128 stands for zero in the data rows.
Here are some points:
<142 136 121 131 156 124 118 122 148 133 134 115>
<135 147 130 152 125 115 149 120 156 112 109 105>
<129 114 122  96 148 137  96 128 106 143 153 144>
<130 153 144 171 106 113 172 122 161 101  93  89>
<119 143 141 148 113 117 153 131 132 114 109 111>
<143 142 126 138 137 119 129 117 155 118 126 104>
<122  83 118  89 101 149  98 133  91 139 151 176>
<148 147 114 139 180 119 119 119 164 137 129 107>
<129 124 144  94 102 123 119 124  94 112 145 111>
<143 114  96 101 214 143  72 128 136 172 166 158>
<135  74 102  66 118 157  77 127  93 152 166 189>
<115 148 149 131 130 112 142 133 106 124 126 105>
<189 171 106 142 213 112  99  90 214 118 137  58>
<168 174 132 164 155 104 143 102 195  98 111  48>
<134 106 114 106 131 142 104 124 123 138 144 154>
<166 164 111 162 195 117 123 107 208 123 118  81>
<141 125 120 126 137 134 117 120 142 128 134 128>
<118  84 115  79 111 150  92 136  82 146 161 183>
<122 155 155 160  78 111 178 122 139  92  94  86>
<150 131 109 141 156 131 120 115 168 128 124 120>
< 91 131 166 138  42 117 177 141  86  97 102 124>
< 96 121 143 154  76 128 167 142 111 121  97 148>
< 61  85 146  94  67 145 136 171  19 152 139 208>
<133 149 142 164  98 114 166 122 153 100 100  93>
<121 128 144 137  61 120 158 126 121  97 108 113>
<127 122 145  92  99 125 119 124  91 113 147 114>
< 91 140 157 154  78 116 176 149  97 116  99 126>
<148 192 157 177 121  91 172 108 180  81  92  33>
<132 136 121 149 142 128 137 128 155 133 116 128>
<159 137  98 132 211 135  91 113 177 151 145 123>
<171 162 124 126 186 111 101 103 170 117 146  67>
<147 137 116 132 177 129 109 120 153 140 138 122>
<126 130 136 115 121 123 123 126 112 123 139 117>
<152 111 110  99 147 140  91 115 143 133 150 142>
<129 121 114 123 153 136 112 127 137 145 135 146>
<112 116 126 126 119 137 135 140 108 138 126 154>
< 77 123 160 143  45 123 180 156  76 112  97 148>
<142 118  97 105 219 144  76 130 135 172 162 157>
<138 129 111 116 204 133  92 131 133 162 154 141>
<124 141 147 142  81 116 155 123 129 101 110 101>
<120 128 144 147  73 123 162 126 128 101 104 117>
<106 134 140 139 126 122 144 144 102 135 121 133>
< 94 110 136 118 111 132 134 153  79 142 132 164>
<113  91 108 116 125 150 117 141 111 153 133 187>
<139 137 145 119  98 115 135 114 122 104 130  90>
< 76 136 171 171  33 116 206 154  80  99  81 128>
<121 123 135 120  95 126 132 128 106 115 129 128>
<139 134 121 129 159 127 115 123 143 133 135 120>
<153 136 108 135 192 131 106 118 171 145 138 120>
<138 147 128 155 133 119 147 122 162 119 107 106>
< 53 112 159 142  49 137 184 176  47 137 100 188>
< 76  93 148  98  75 142 135 160  39 148 135 191>
<104 114 141 115  90 129 134 140  85 128 127 149>
<121 127 117 144 148 133 132 135 142 145 122 145>
<139 141 122 134 166 122 120 123 147 137 131 108>
<143 126 139  94 104 121 112 113 105 107 147  99>
<126 118 133 123  98 130 127 127 121 119 128 130>
<105 136 161 122  70 113 154 135  80 102 122 107>
< 96  92 113 127 113 149 127 151 104 157 128 199>
<132 117 110 103 187 137  90 130 121 162 157 150>
<141 116 128 113 101 130 122 116 130 110 134 121>
<117 154 127 168 180 121 149 140 150 150 112 125>
<130 146 151 160  65 112 174 118 143  83  93  82>
<123 143 133 144 145 124 137 134 137 132 120 124>
<124 116 126  88 165 132  89 136  91 151 162 144>
<146  91 108  93 113 144  97 117 123 131 146 156>
<109 156 159 138 110 109 152 139  99 114 119  94>
<112 129 130 161 107 127 161 142 134 125 106 145>
<138 162 134 177 136 110 163 116 179 110  96  84>
<117  97 122 102 109 143 112 134  93 141 143 169>
<143 143 114 153 169 130 124 122 168 136 124 117>
<109 131 141 149  98 123 158 139 118 118 107 129>
<103 110 144 118  67 131 150 142  88 117 121 149>
<124 118 110 107 190 138  88 135 111 166 157 160>
<142 134 136 121 110 120 127 120 133 108 127 102>
<105 113 129  94 161 138  96 151  67 163 161 167>
<153 147 123 141 150 120 128 113 170 117 124  93>
<119 132 124 170 112 129 161 136 153 125  97 142>
< 75 126 158 147  65 124 180 157  74 122 100 153>
<146 141 123 139 135 123 133 118 160 116 119 109>
<140 135 120 136 142 125 127 118 148 123 125 120>
<181 126 105 105 160 134  89  95 174 117 151 102>
< 62 112 160 141  50 132 180 166  58 130  98 176>
<122  96 124  65 131 145  83 133  70 147 173 162>
< 90 109 145 117  70 134 148 145  71 129 118 162>
<175 176 131 145 176 102 124  96 191 102 127  41>
<138 138 128 139 109 122 141 120 147 106 117 105>
<133 116 129 102 122 130 110 126 110 123 147 135>
<143 126 113 110 165 130  97 121 137 137 146 127>
< 98 115 160 124  40 125 162 138  77 101 113 131>
<142 147 120 134 184 121 116 125 152 143 132 114>
<128 120 116 124 139 137 119 130 131 137 132 145>
<134 134 141 124 118 121 130 122 122 117 134 107>
<116 113 131  87 134 133  98 135  80 142 155 146>
<103  89 111  95 161 150  97 155  85 181 157 201>
<123  93 122  52 145 143  72 134  63 152 190 165>
<139 130 122 138 130 129 129 120 153 123 123 126>
< 94 127 151 136  73 124 162 147  90 118 109 140>
<181 174 124 167 154 104 142  94 217  90 106  47>
< 71  98 155 121  42 139 163 159  47 130 110 182>
<143 130 117 106 177 129  94 122 127 145 154 125>
<158 146  97 141 220 132 101 117 188 151 136 121>
<152 149 133 139 139 113 131 112 162 107 126  80>
<112 137 146 132  97 118 149 132 112 113 118 115>
<146 119 123 140  68 131 145 109 161  92 106 112>
<153 143 121 139 153 123 126 109 166 120 121 100>
<169 146 124 127 148 117 112 101 170 107 135  76>
< 97 131 146 152  92 124 167 141 106 122 100 137>
< 90  92 144  94  57 144 136 150  51 126 136 177>
<109 105 122 113 129 141 119 144  97 149 138 169>
<152 122 100 115 187 137  91 120 152 150 150 137>
<124 123 133 105 130 132 111 132 104 136 144 128>
<114  88 121 110  74 151 125 134 100 131 130 182>
<118 145 146 156  83 115 167 127 131  99  98 104>
<137 127 127 138 103 128 139 117 150 108 113 116>
<159 149 105 127 230 126  85 116 171 153 151 107>
<103 117 134 116 128 136 127 145  94 148 136 156>
<156 186 146 199 121  96 182 102 212  81  80  40>
< 97 113 130 119 119 139 126 149  82 148 134 172>
<136  92 113  86 117 149  93 123 108 136 155 166>
<146 202 162 182 125  82 181 109 182  75  90  16>
<144 112 112 106 150 139 103 122 137 139 145 141>
< 96 124 159 119  64 120 153 142  78 108 121 122>
<163 164 135 151 131 106 143  99 181  88 114  54>
<119 139 126 142 160 124 131 136 130 144 126 131>
<140 116 126 114 108 134 121 121 129 118 131 129>
<134 127 120 121 152 131 114 130 130 142 139 136>
<116  78 116  84  92 152 104 132  87 138 149 186>
<156 174 144 176 115 102 167 101 192  83  93  44>
<106 134 141 166  81 124 169 134 133 112  97 133>
<143 141 114 135 180 126 113 123 160 138 135 119>
<112 118 146 136  47 131 164 130 108 102 103 130>
<149 140 122 131 160 120 114 114 155 125 135 101>
< 95 104 143  94  86 136 125 143  63 135 142 161>
<126 101 115 103 125 142 105 133 106 148 146 163>
<163 176 134 165 148 103 149 104 193  94 107  52>
<131 117 117 120 144 134 116 129 133 140 135 144>
<125 151 132 153 149 120 144 130 144 133 114 115>
< 99 110 151 121  35 130 157 140  78 105 114 143>
< 76 128 175 148   5 114 200 148  70  90  88 127>
<127 128 116 142 161 134 126 133 144 146 127 142>
< 72  93 144  95  73 140 131 163  32 148 138 193>
<107  92 115 122 117 151 123 148 104 153 130 187>
<138 164 153 137 134 100 139 112 140  99 126  63>
<128 121 121 112 158 133 103 133 115 149 147 143>
<138 119 107 105 192 137  86 128 130 162 158 147>
<123 140 133 138 139 123 136 132 133 128 122 118>
<146 163 123 183 164 114 154 117 194 121  96  91>
<148 101  75  94 241 156  54 127 150 191 171 185>
<122 127 130 126 127 126 128 134 118 131 128 132>
<118 131 134 158  98 127 160 137 139 118  96 132>
<127 133 128 135 136 125 133 128 133 125 125 122>
<117 156 147 158 121 110 161 134 132 117 106  99>
<131 171 144 184 114 104 181 122 170  99  86  72>
<133 127 128 135  99 130 140 118 144 111 116 124>
<127 136 133 146 115 124 145 127 141 117 112 113>
<135 159 158 178  48 101 197 112 167  64  77  67>
<183 159 102 147 216 120 101  97 214 129 134  76>
<163 146 103 135 211 124  97 115 182 147 141 112>
<131 105 121 107 106 139 113 124 111 126 139 145>
< 87  99 136  99  88 138 127 154  59 143 138 180>
<110 156 153 157  88 110 175 135 126 106 100  96>
<134 118 105 125 175 141 102 130 143 150 142 152>
<121  99 106 103 158 150  97 139 109 162 151 182>
<124  95 121  99 101 144 114 129 104 132 143 161>
<172 163 105 169 208 120 124 107 219 132 114  84>
<138 127 141 113  81 119 133 112 123  96 128 101>
<151 149 129 140 145 116 129 113 161 113 125  89>
<111 133 142 143  90 126 156 137 118 115 109 124>
<188 155  92 142 236 126  90  95 221 137 142  84>
<161 111  79  89 248 145  47 120 151 182 181 162>
<106 126 136 142  99 128 150 139 111 126 113 138>
<131  82 103  55 171 153  54 132  81 169 186 177>
<136 148 133 160 117 119 155 122 166 110 103  98>
<134 110 115 105 142 138 101 123 123 141 148 145>
<155 167 137 121 176 102 114 112 152 114 143  60>
<119  89  89  88 210 165  66 145 101 194 172 208>
<146 140 133 129 120 121 128 116 143 110 129  97>
<165 162 121 145 182 113 126 106 189 115 122  75>
<150 149 129 136 154 117 125 112 159 114 127  90>
<118 150 151 162  83 113 174 125 142  97  96  92>
Here are 24 more points, each followed by its number:
<106  93 116 120 112 152 123 147 101 151 132 190> 0
<149 120 118 110 144 134 107 117 142 127 142 129> 1
< 89 121 144 141 100 131 155 155  87 140 114 162> 2
< 90 118 148 123  84 130 150 148  73 132 123 151> 3
<144 135 125 109 156 126 107 118 136 129 146 103> 4
<115 112 124 125  97 135 135 135 115 131 123 152> 5
<132 130 103 144 194 136 112 137 155 160 132 151> 6
<128 128 147 101 104 120 122 124 100 114 143 108> 7
<104 116 132 113 146 132 118 149  85 153 143 159> 8
<158 161 116 157 175 118 128 109 194 118 119  85> 9
<134 128 122 121 143 128 119 125 129 131 138 128> 10
<143 115  95 100 222 147  70 131 132 176 166 163> 11
<120 108  98 121 179 150  99 139 128 176 145 185> 12
< 99 121 150 133  69 124 157 143  89 116 115 145> 13
<150 107 102 115 148 148 100 120 152 143 141 154> 14
<161 170 128 168 157 109 148 106 200 107 106  68> 15
<115 144 163 129  73 108 159 128  98  98 118  89> 16
<121 101 118  68 166 141  73 138  75 162 176 164> 17
< 86 124 150 142  96 127 156 155  85 133 115 151> 18
<153 164 133 169 148 111 149 115 185 107 102  73> 19
<122 142 128 153 147 125 140 135 143 136 116 126> 20
<133 147 148 144  75 113 159 116 138  89 106  84> 21
<145 112 112 108 149 138  97 118 139 134 149 136> 22
<141 124 128 117 114 126 119 119 133 113 135 115> 23
Which of these numbered points is nearest to each point below by angle, seen from the average point of the first points? Its number follows each.
<175 155 116 161 145 115 137  94 212 100 109  72> > 15
<158 120 104  96 193 136  76 115 142 149 168 130> > 10
<136 118 117 129 132 139 118 123 143 133 128 140> > 14
<138 111 111 122 139 139 112 126 143 140 136 150> > 14
<171 160 108 155 196 118 118 105 209 124 124  82> > 9
<138 155 147 150  88 111 160 117 150  89 101  78> > 21
<136 121 119 134 125 137 129 124 140 127 122 135> > 14
<161 163 130 151 155 110 135 108 179 108 119  72> > 15
<137 111  95 103 218 145  72 131 129 179 165 164> > 11
<110 164 136 183 174 116 162 144 143 146  97 118> > 20
<129 133 116 143 179 130 122 135 150 153 129 138> > 6
<169 159 122  92 212 106  77 106 137 133 174  74> > 4
<116 106 111 116 157 146 105 140 117 162 142 176> > 12
<118 140 153 131  86 112 152 129 109 104 120 100> > 16
<134 148 131 159 130 120 151 122 159 117 107 105> > 19
<108 151 138 166 144 119 160 142 133 138 105 125> > 20
<142 115  93  99 227 143  70 131 136 181 165 162> > 11
<104 120 134 113 137 131 122 149  87 150 140 154> > 8
<112 118 131 116 138 133 119 144  99 148 141 153> > 8
<141 191 157 191 112  92 187 111 182  79  80  36> > 19
<150 125 110 105 171 132  89 117 138 144 156 131> > 10
<110  90 129 101  62 148 129 137  89 125 131 174> > 5
<156 105  98  94 166 148  74 118 137 150 164 153> > 22
< 99 122 147 142  47 122 174 139 107 107  98 138> > 13
<140 112 115 107 138 136 106 125 129 134 142 134> > 22
<150 166 148 112 178 100 105 117 131 121 154  63> > 4
<142 131 104 142 188 139 112 127 164 150 129 139> > 6
<106 123 147 138  62 124 162 136 102 108 107 132> > 13
<140 109 104  92 194 149  78 129 129 171 160 163> > 11
<138 112 124 110  99 134 117 120 129 113 134 127> > 23
<144 116 113 120 138 137 110 120 142 133 134 141> > 14
<115 137 154 123  81 118 147 130  95 106 123 103> > 16
< 88 121 137 139 117 134 146 154  98 144 114 163> > 2
<104 122 137 122 134 129 128 146  88 147 134 150> > 8
<134 133 133 116 137 121 121 122 123 124 137 116> > 4
<154 106 103 100 157 140  90 114 142 136 154 141> > 22
<147 164 138 107 194 106 100 122 125 133 159  75> > 4
<144 111 109 106 143 138 101 123 132 138 147 141> > 22
<149 132 122 109 159 124 100 115 135 128 149 108> > 4
<140 127 108 144 166 134 122 127 163 142 126 139> > 6
< 63 117 159 144  53 125 180 168  59 131  97 170> > 18
< 97 124 148 139  74 125 161 138  98 113 109 133> > 13
< 76 124 155 146  69 130 174 158  76 129 104 160> > 18
<146 165 130 173 149 110 158 117 184 111  99  80> > 19
<117 139 157 117  80 110 148 130  94 100 122  97> > 16
<148 129 104 142 181 135 112 121 170 145 129 134> > 6
<165 117 104 105 153 135  90 105 159 129 150 122> > 1
<144 124 120 117 130 131 113 118 135 126 137 125> > 1
<118 105 120 119 121 142 119 136 116 143 133 165> > 0
< 92 121 137 137 102 130 153 151  96 138 114 157> > 2
<124 117 123 132 110 136 131 127 129 125 123 141> > 5
<136 122 103 112 203 139  84 127 136 165 157 151> > 11
<186 159 100 148 210 119 108  98 217 124 131  76> > 9
<112 102 119 118 119 145 121 137 106 144 132 168> > 0
<129 129 144  98 114 117 115 125 100 117 146 109> > 7
<134 125 127 128 117 128 127 121 135 118 127 124> > 23
<142 134 123 123 145 124 118 123 140 126 136 116> > 4
<131 122 123 130 117 129 125 123 137 120 128 124> > 23
<131 127 123 133 139 128 125 128 134 135 127 130> > 6
<154 145 123 140 134 120 131 109 171 108 122  91> > 15
<129 124 123 122 143 133 117 129 126 136 136 133> > 11
< 99 116 149 132  46 131 165 142  90 108 107 144> > 13
<122 107 106 115 157 146 105 135 122 161 144 176> > 12
< 65 110 138 131 110 141 150 171  55 169 120 202> > 2
<163 112 101 109 145 140  94 106 159 126 146 131> > 1
<140 112 122 109 108 132 114 119 129 121 138 128> > 23
<144 108 108 112 137 142 103 120 141 137 140 152> > 14
<137 188 152 201 116  97 189 116 192  88  80  58> > 19
<108  92 118 114 113 148 119 142  99 151 135 183> > 0
<137 118 118 108 138 136 104 122 126 132 143 137> > 22
<102 115 149 136  43 128 166 138  94 104 105 139> > 13
<114 108 122 121 122 142 122 139 110 142 132 163> > 0
< 80 111 132 132 122 139 142 162  79 157 123 184> > 2
<137 134 135 117 134 120 118 120 123 119 138 105> > 4
<149 120 110 109 172 136  98 116 140 143 150 133> > 10
<118 115 113 126 164 141 112 139 116 159 138 164> > 12
<127 112 112 122 146 140 115 134 128 145 135 155> > 12
< 70 120 156 145  63 125 176 162  67 130 102 160> > 18
<163 166 118 116 242 110  83 111 156 151 161  78> > 4
<109 135 140 139 116 125 148 141 112 129 116 134> > 18
<154 141 125 136 131 123 129 110 167 109 123  95> > 15
<142 153 149 165  51 110 179 106 167  68  88  70> > 21
<155 184 142 196 120  97 181 107 210  78  79  40> > 19
< 84 107 157 134  20 130 174 146  79 103  98 152> > 13
<117 142 151 131  95 113 147 131 108 108 121 103> > 16
<114 122 144 133  77 128 152 131 106 113 114 130> > 13
<146 146 134 117 139 116 119 112 138 112 139  87> > 4
< 91 106 146  94  91 132 126 147  59 133 141 158> > 3
<137 121 112 123 145 139 115 125 138 139 137 142> > 14
<145 113 107 114 150 141 104 121 150 140 140 145> > 14
<155 115 104  95 186 138  78 116 138 152 163 138> > 10
<107 167 182 135  78  90 168 133  85  90 114  62> > 16
<146 114 104 102 159 137  90 115 144 141 155 140> > 22
<142 103 109  92 162 141  85 120 120 148 161 153> > 22
<145 127 119 117 130 128 117 117 144 119 134 118> > 1
<128 115 114 135 147 140 118 134 135 146 127 157> > 12
<127  81 115 113  62 150 125 128 121 124 122 182> > 5
< 98 102 131 131  78 143 145 146 101 135 113 176> > 5
< 91 108 144 101  89 134 129 153  55 138 142 166> > 3
<148 137 130 120 123 117 124 113 140 105 136  91> > 23
<110  98 130 109  84 141 130 135  92 127 129 162> > 5
<150 179 157 157 124  94 157 109 164  86 107  39> > 19
<135 118 124 118 115 134 120 123 127 123 132 133> > 23
< 98 111 151 127  39 132 164 138  89 103 112 146> > 13
<118 119 120 122 149 132 115 137 116 150 134 155> > 12
<143 115 110 110 156 138  97 122 136 141 149 138> > 22
<138 122 120 114 139 134 112 122 128 130 142 130> > 22
<112 111 124 117 144 136 115 145  98 152 140 159> > 8
<107  95 115 120 127 152 120 146 105 156 134 189> > 0
<170 113  91 113 175 141  86 108 176 135 150 130> > 1
<175 110  91 104 159 146  81  99 175 134 150 135> > 1
<135 115 113 116 136 141 114 126 130 137 137 148> > 14
< 92 108 147 111  85 136 137 145  74 131 131 158> > 3
<140 174 144 192 105 104 184 117 182  88  78  64> > 19
<141 150 140 116 145 110 120 118 132 116 138  82> > 4
<127 130 148 101 102 117 118 124  96 113 140 105> > 7
<137 141 139 155  78 118 167 114 158  90  98  95> > 21
<170 159 126 154 145 112 132  97 194 100 117  62> > 15
<126 148 135 177 110 116 169 127 168 110  90 104> > 19
<152 157 124 122 210 114  98 119 151 142 154  89> > 4
< 76 118 152 140  75 130 168 160  73 134 109 161> > 18
<153 108  94  96 174 145  82 120 137 149 161 150> > 22
<124 150 130 155 148 120 142 134 142 135 115 117> > 20
<146 124 116 111 162 132  98 118 136 138 151 128> > 10
<127  96 113  62 159 148  68 135  80 162 182 167> > 17
<136 114 113 105 169 139  96 129 123 152 153 151> > 11
<109 136 161 123  68 114 156 133  88 103 119 106> > 16
<110 125 132 131 119 129 136 140 107 136 126 141> > 2
<147 109 112 103 129 143 101 117 134 131 145 141> > 22
<129 124 138  98 111 120 117 123 100 118 143 118> > 7
<147 115 100 109 204 139  79 128 142 164 159 154> > 11
<156 138 114 119 183 125  98 114 157 135 148 105> > 4
<120 123 131 122 127 127 127 138 111 133 133 137> > 8
<152 108  99 114 157 143  95 114 160 141 139 149> > 14
<129 103 120  74 152 141  80 133  87 153 170 157> > 17
<131 134 112 138 186 130 114 134 145 155 135 138> > 6
<166 111  93 136 152 145 109 105 195 132 129 145> > 14
<137 108 117 109 110 140 115 118 129 128 139 147> > 14
<105 137 138 151 113 124 157 144 115 129 108 135> > 18
< 77 107 153 122  73 132 154 156  53 137 123 168> > 3
<124 129 139 114 108 125 127 127 106 121 137 117> > 7
<158 132  91 135 212 140  91 119 181 159 138 136> > 6
<136 131 124 111 162 125 103 127 122 142 151 122> > 10
<104 115 139 120 101 130 137 138  93 129 127 147> > 3
< 90 101 149  93  74 139 130 153  47 133 140 169> > 3
<110 163 175 134  84  96 166 133  93  92 115  67> > 16
< 79 113 138 132 114 138 145 164  73 156 124 185> > 2
<148 129 133 122 101 119 125 113 140 103 129 103> > 23
<141 113 124 106 113 128 110 118 125 120 141 130> > 23
< 85  94 137  79 113 141 103 159  33 158 164 181> > 8
<126 151 125 164 164 124 144 133 156 140 114 121> > 20
<103 119 148 137  40 128 171 134  97 101 102 133> > 13
< 69  99 152 103  64 139 138 167  34 146 133 184> > 3
<126 106 113 112 150 143 105 136 119 149 142 163> > 12
<126 135 145 110 116 118 127 127 104 118 137 108> > 7
<161 167 125 167 164 112 142 107 199 111 110  71> > 15
<116 128 142 133  94 126 147 135 109 118 119 127> > 13
<160 128 107 104 188 133  86 114 152 144 152 122> > 10
< 98 112 149 101  94 130 129 145  63 134 141 152> > 3
<128 127 132 120 125 125 125 129 120 125 132 123> > 7
<166 108  97  98 156 142  82 106 163 136 151 134> > 1
<124 156 128 168 170 122 145 133 153 139 108 117> > 20
<103 135 139 152 120 123 156 143 120 131 108 142> > 18
<130 119 122 128 111 135 127 127 131 127 124 140> > 5
<150 100  93  88 178 150  70 121 138 158 164 162> > 22
<139 131 119 112 172 128 100 126 125 146 148 125> > 10
<142 117  97 105 207 142  75 126 135 168 163 154> > 11
< 89 124 147 145  88 125 160 151  92 134 109 150> > 18
<133 144 141 125 141 114 127 125 124 121 136  99> > 4
<105 119 142 127  98 131 141 141  96 130 124 147> > 3
<113 117 124 121 143 134 119 140 103 150 134 157> > 8
<173 118  93 100 184 139  72 104 165 137 160 126> > 1
< 71 122 157 150  61 127 182 163  73 130  98 158> > 18
<100 125 138 144 105 130 153 146 108 135 109 150> > 2
<134 113 111 106 168 141  93 130 121 155 152 153> > 11
<141 130 121 128 147 128 118 119 146 129 133 121> > 1
<152 140 102 136 198 134 105 119 169 150 136 128> > 6
<112  93 112 112 122 148 111 138 107 149 138 185> > 0
<111  99 129 124  61 140 144 131 108 114 116 156> > 5
< 47  98 150 123  90 141 155 183  27 169 122 213> > 2
<145 122 120 100 138 130  99 117 128 128 148 123> > 1
<194 183 122 170 166 102 136  83 234  85 105  24> > 15
<118 154 127 166 185 120 143 140 150 149 115 127> > 20
<108 129 145 137  81 120 157 138 108 115 113 127> > 13
<147 114  93 114 205 146  84 121 157 168 149 162> > 11
<156 129 121 120 127 126 114 108 153 116 133 110> > 23
<105 111 129  98 150 137 103 148  74 165 151 167> > 8
< 77 128 156 149  67 123 179 161  80 126 100 152> > 18
<135 131 125 115 155 126 112 127 122 139 142 125> > 10
< 86 105 158 127   9 131 177 148  68 100 102 154> > 13
<151 140 101 140 221 131 103 121 170 159 138 130> > 6
<133 156 140 149 121 113 150 124 147 109 108  90> > 19
< 99 112 129 139 105 139 146 147 107 141 114 172> > 2
<118 135 109 140 208 131 114 145 135 170 137 151> > 6
<130 118 119 124 144 137 116 129 130 142 134 149> > 12
<139 186 154 187 113  96 183 111 179  85  86  47> > 19
<102 108 123 104 150 138 106 153  77 164 155 173> > 8
<156 109 108  80 159 141  75 113 130 137 167 132> > 22
<150 111 108 102 138 142  95 114 139 131 149 137> > 22
<142 125 117 114 151 135 106 120 130 136 145 132> > 10
< 90 132 143 157  97 124 165 151 100 132 104 147> > 18
<135 130 130 125 129 128 126 121 134 122 129 117> > 23
<163 106  98 101 142 144  87 104 160 127 150 140> > 1
<156 115 105  87 183 136  72 112 138 145 170 126> > 10
<134 112 115 115 127 140 114 125 131 134 136 145> > 14
< 73 106 148  89 113 133 119 167  29 158 150 179> > 8
<138 139 107 135 209 131 103 131 156 159 140 138> > 6
<160 123 105 107 174 136  88 112 158 142 154 126> > 1
<156 119 105  97 177 138  84 115 140 142 159 132> > 10
<126 126 132 115 116 127 123 127 112 122 134 126> > 7
<129 127 133 121 115 126 125 125 120 119 131 119> > 7
< 91 104 123 110 140 141 117 157  78 164 143 191> > 8
< 82 104 150 106  79 134 139 157  53 139 130 169> > 3
<124 147 125 177 151 127 158 133 169 139 100 125> > 20
<156 148 123 146 143 119 131 109 172 110 121  89> > 15
<127 123 133 113 112 128 120 124 112 122 134 130> > 7
<129 101 118  74 149 141  80 133  85 153 170 161> > 17
<105  92 117 117 108 145 120 141 102 148 132 183> > 0
<105 114 151 123  47 128 160 134  90 103 115 134> > 13
< 77 114 145 134  81 128 157 162  69 143 113 172> > 2
<138 127 119  95 177 132  88 127 114 151 164 131> > 10
< 65 126 161 153  55 122 186 162  65 123  91 157> > 18
<185 143 105 117 205 126  83  95 190 129 154  86> > 4
<136 121 117 119 135 133 118 124 133 133 134 137> > 14
< 88 110 136 128  99 139 145 154  76 145 121 176> > 2
<159 166 120 123 217 111  96 115 159 136 150  78> > 4
<131 118 119 122 142 137 117 127 126 140 135 145> > 12
< 98 120 140 147  86 132 159 147 103 126 107 149> > 18
< 93 115 134 150  87 134 161 150 107 130 107 165> > 2
<115 132 135 148 113 129 150 136 125 126 112 136> > 18
<100  83 127 106  66 153 133 146  78 137 129 192> > 5
<129 110 138  98  76 132 126 124 102 107 136 124> > 7
<109 117 137 122 105 130 132 140  98 132 129 143> > 3
<115 144 129 164 132 125 155 137 149 128 100 125> > 20
<128 122 133 118 109 127 124 126 115 122 133 127> > 7
<114 127 139 118 126 126 125 135 101 133 137 132> > 8
<141 121 106 130 156 139 113 124 155 144 131 144> > 14
< 88 111 144 101 117 132 123 155  54 150 146 159> > 8
<138 127 128 113 137 126 115 121 126 129 143 119> > 4
<138 113  90 143 193 152 101 128 167 165 130 168> > 6
<147 110 112 108 134 140 106 115 136 129 143 136> > 22
< 98 119 140 144  86 133 161 147 104 128 106 154> > 18
<126 119 125  91 155 133  93 130  94 152 162 148> > 17
<106  90 114 110 113 153 117 146  92 154 137 194> > 0
<101 110 147 125  52 130 155 139  86 112 113 147> > 13
<101 113 138 126  94 131 143 144  87 129 124 150> > 3
<132 123 131 115 118 128 120 126 118 125 138 124> > 7
<155 133 117 119 147 126 113 113 153 119 135 113> > 1
<146 123 114 131 123 135 127 116 155 123 123 132> > 14
<149 120 120 116 121 133 117 112 143 117 136 120> > 23
<134 147 147 141  90 115 157 116 138  97 107  92> > 21
<118 117 114 138 141 141 129 137 138 142 122 161> > 12
< 97 133 158 137  64 114 164 146  87 108 110 128> > 13
<120 127 139 118 114 125 127 130 107 123 134 124> > 7
<126 104 120  77 142 140  82 134  81 151 168 158> > 17
<101 115 133  94 132 132 110 145  70 154 156 154> > 8
<105 114 153 118  55 124 155 137  88 107 119 130> > 13
<119  93 119  68 160 144  74 139  73 165 178 174> > 17
< 98 116 134 143  95 135 154 149 105 133 108 161> > 2
<135 112 111 103 176 142  87 128 124 154 153 154> > 11
<130 114 118 139 106 141 137 129 137 127 117 149> > 5
<148 126  97 134 197 142  99 124 166 157 137 146> > 6
<126 107 124  89 143 135  98 134  92 147 158 152> > 17
<169 109  80  91 231 146  50 109 168 168 174 145> > 10
<151 133 106 124 190 129  96 119 159 145 145 123> > 10
<131 112 107 103 184 142  85 133 118 161 160 162> > 11
<129 118 114 112 169 136 100 131 119 157 149 148> > 11
< 80 109 134 127 119 135 137 162  70 158 124 187> > 2
<112 115 116 120 161 139 114 145 108 156 139 166> > 12
<137 120 117 109 148 134 103 124 130 139 145 136> > 22
<143 147 129 127 170 117 112 119 143 131 137  99> > 4
< 82  92 135 145  53 150 164 154  87 134 105 197> > 5
<148 120 111 116 141 137 105 113 144 131 139 131> > 1
<121 132 128 156 118 128 151 132 147 129 104 138> > 20
<138 109 114 105 127 138 109 124 124 134 143 145> > 22
